In the data rows, 128 means zero.
Here are some points:
[152 116 125 119 145 131 114 115 139 127 154 155 130 147 148 135 112 100
  93 145 121 138 104 125]
[157 102 122 145 146 138 110 164 140 150 153 175 148 155 127 136  83 119
  98 119 139 160 114 109]
[156 105 107 196 156 114  84 170 110 145 120 176 160 130 205 143 181  83
 107 155 101 131 173 119]
[167 116 137 129 118 103  96 163 112 141 104 174 140 131 187  95 192 153
 146 195  84 110 167 123]
[ 92 133 123 141 161 138 156 136 129 126 132 124 126 133 143 169 110  73
 155 138 144 153  82 114]
[ 90  92 128 125 126  95  75 140 115 112 141 127 157 159 150 132 174 121
 126 114 141 118 134 125]
[136 130 108 143  98 139 157 106 120 142 140 122  86 141 141 105 164 127
 167 142 117 131 129 133]
[133 115 136 152 132 120 147 119 112 135 129 148 114 137 148 125 102 108
 150 125 106 148  99 161]
[119 128 131  78 154 111  79  72 112  93 169 107  97 116 127 126  86 126
  78  99 184 144  91 159]
[138 165 133 115 139  89  83  98 134 136 144 123 125 144 149 151 133  83
 150 118 157 154 133 129]
[124 118 134 145 115 128  70 105 136 100 145 106 173 114 163 163 102  79
 121  97 168 179  57 138]
[104 108 126 157 133 166 180 144 141 157 129 134 155 130 109 148 118  67
 135  81 114 138 110 134]
[173  95 110 120  99 139 113 136 134 142 132 162 121 116 149 102 174 160
  91 192  94 121 160 134]
[ 84 150 109 128 119 140 167 146 118 133 120 117 128 116  98 116 159 158
 156 172  88  92 152 135]
[152 113 102 151 143 110 151 131 137 162 155 160  90 141 120 154 110 118
 123 123 121 125 121 126]
[169  83 156 133 152 135 120 138 142 129 142 184 124 145 111 131 112 150
  73 142  98 120 156 104]
[125  91 146 162 149 118  77 174 139 127 142 161 169 136 177 172 121  76
 119  84 169 138 140 133]
[ 98 137 114 173 143 128 183 161 145 150 148 159 119 179 119 150 101  82
 142  80 107 124 109 124]
[ 89 138 115 124 117 171 187 128 109 118  86  67 111 103 111  79 136 153
 161 136  96 131 107 168]
[121 105 139  98 179 134 134 151 124 135 161 150 120 156  96 136 110 136
 111 144 148 120 143 102]
12 more points follow, each with its number after it:
[114 159 133 157 101 118 131 136 148 132 127 122 132 144 146 145 148 112
 157 149 135 151 115 112] 0
[ 98 106 139  63  99 136 111  94 118  75 142  48 120 113 125 114 121 145
 126 154 142 147  71 147] 1
[144 125 124 141 139  91 128  97 138 144 175 143 105 151 133 139 147  95
 141 142 133 113 116 131] 2
[117 199 128 144  64 132 175 108 131 124  88 128 140  96 124 150 187 121
 172 105 127 142 121 164] 3
[124 110 120 152 138  85 119 104 103 124 151 171 132 146 137 113 144 112
 100 144 124 132 123 122] 4
[107 159 132  69 111 124 171  75  89 137 131  96  93 137 102 115 152 154
 180 147 129 120  92 125] 5
[134 183  92 173 107 127 207 170 150 150  83 157 115 134 115 123 176 125
 201 142  45 113 129 143] 6
[125 134 101 115 138 128 138 107 149 127 113 121 129 139 118 134 106 117
 122  90 120 135 125 139] 7
[122 158 130 134 108 114 127 113 135 147 128 128 150 120 101 151 106 108
 112  94 140 123 137 108] 8
[ 59  90 134 110 118 138 119 129 105  90 152  95 135 159 145 158  87  96
 118 112 180 135  74 132] 9
[127 103 134  91 122 132  77 113 114  83 133  74 123  92 143 110 110 156
 108 126 155 140 113 153] 10
[106 147  97 121 104 109 128 137 111 104 105  88 126 104 135 100 164 183
 143 151 140  92 172 145] 11
Which three of these numbered points are nearest to each point below, looking only along the 3 directions in which the first points spread most? Their numbers follow each, nearest first.
[115 149 137  77  99 125 202  92 151 109 110  87 108 100  74 126 103 173
 138 107 146 122  63 130] > 5 3 1
[ 92 136 163  54 104 131 110  41  92 103 151  72 119 148 120  97 129 148
 135 150 154 135  76 154] > 1 10 5
[137  96 122 121 145 112 128 109 147 149 156 144 117 155 130 125 135  95
 100 140 116 138 116 126] > 2 4 0
[114 140 125 116 144 144 114  83 127 147 155 112 124 139 148 155  68 103
 104  74 175 183  79 109] > 9 8 7
[149 150 127 165 115 142 142 145 144 118 135 141 108 132 131 138 160  95
 129 161 120 142 103 135] > 0 2 4
[174 172 121 134 138 124 160 130 141 164 135 168 104 146  94 156 118 128
 113  87 113 135 130  96] > 0 8 2
[165 177 117 145 112 135 175  97 150 128 111 164 101 137  88 151 159 108
 184 129  60 134  96 163] > 3 0 7
[116  92 118 102 120 114  67 106 130 107 158  76 121 111 116 126 132 123
 116 142 143 147 110 150] > 10 1 2
[139 122 108 169 128 151 150 170 152 150 110 148 141 115  98 152 132 115
 153 111 127 124 135 105] > 0 8 2
[116 102 132  86 106 166 150 122  95  96 103  67 146  97 156 134  93 135
 117 107 134 147  80 130] > 7 1 9
[106 166 147 103 146 107 143  53 150 125 147  85 118 113 110 178  68  79
 139  70 160 171  58 130] > 9 7 8
[170 126 125 163 143 106  94 154 115 133 119 195 154 121 159 129 145 126
 119 141 117 131 188 133] > 4 2 0
[126 123 127 140 140 118 138 133 163 133 133 111 117 139 130 148 108 121
 118 123 157 146 115 119] > 8 7 2
[148 151 127  68 113 137 147 106  93 127 115 117 130 128 101  97 161 197
 118 151  95 102 135 132] > 11 5 3
[119 105 131 122 137 149 160 151 111 116 131 125 127 132 124 119 131 129
 137 124 131 137 131 120] > 0 7 2
[134 152 143 153 128 102  79 141 100 142 123 141 139 102 161 112 181 158
 147 138 110 108 195 131] > 4 11 2
[157 135 119 167 151 132 180 155 154 166 126 177 122 145 128 121  99 139
 121 110 118 120 142 117] > 0 2 8
[119 113 148 138 154 105 111 172 110 136 126 163 131 121 136 123 106 115
 105 156 139 128 168  99] > 4 2 0
[140 124 138 172 135 171 195 146 122 164 101 182 132 109 134 110 176 158
 155 151  44 114 177 114] > 6 3 0
[ 97 136 149 159 119 105 138 155 132 119 115 112 144 138 147 140  92 103
 157  88 165 107 131 122] > 8 7 0
[118 126 114 135 118 127 135 116 130 127 143 128 121 117 114 134 128 115
 122 136 119 120 128 132] > 0 7 2
[162 198 102 201  95  96 151 155 141 160 107 175 145 141 144 129 218 121
 185 163  45 103 168 154] > 6 0 4
[116  98 131 143 147 131 140 136 125 132 156 155 130 151 139 148 128  61
 136 127 127 131 114 126] > 8 0 2
[135 132 104 164 112 118 112 134 125 120 155 147 129 138 168 150 200 108
 145 158 110 100 164 164] > 4 2 0
[171  52 128 142 135 138 129 155 136 143 118 134 134 131 115 111  67 148
  72 109 159 126 115 133] > 2 4 8
[104 162 125 100 129 101 131  91 136 135 140 119 147 129 127 138  97 119
 147 118 137 122 119 120] > 7 8 2
[120 112 125 151 117 129 113 162 131 102 117  72 156  91 131 151  94 108
 125  88 149 138 126 135] > 8 7 2
[133 134 113 169 143 116 118 160 178 161 131 144 142 144 147 150 104  84
 139 100 173 130 156 133] > 8 2 0
[122 105 109 136 151  99 140 101 145 152 164 154  81 146 119 109 110  94
 109 122 129 121 111 121] > 8 0 2
[102 136 163 100 124 136  88 111 105  79 128  60 144  78 165 129 131 130
 122 130 152 124 118 123] > 10 1 7
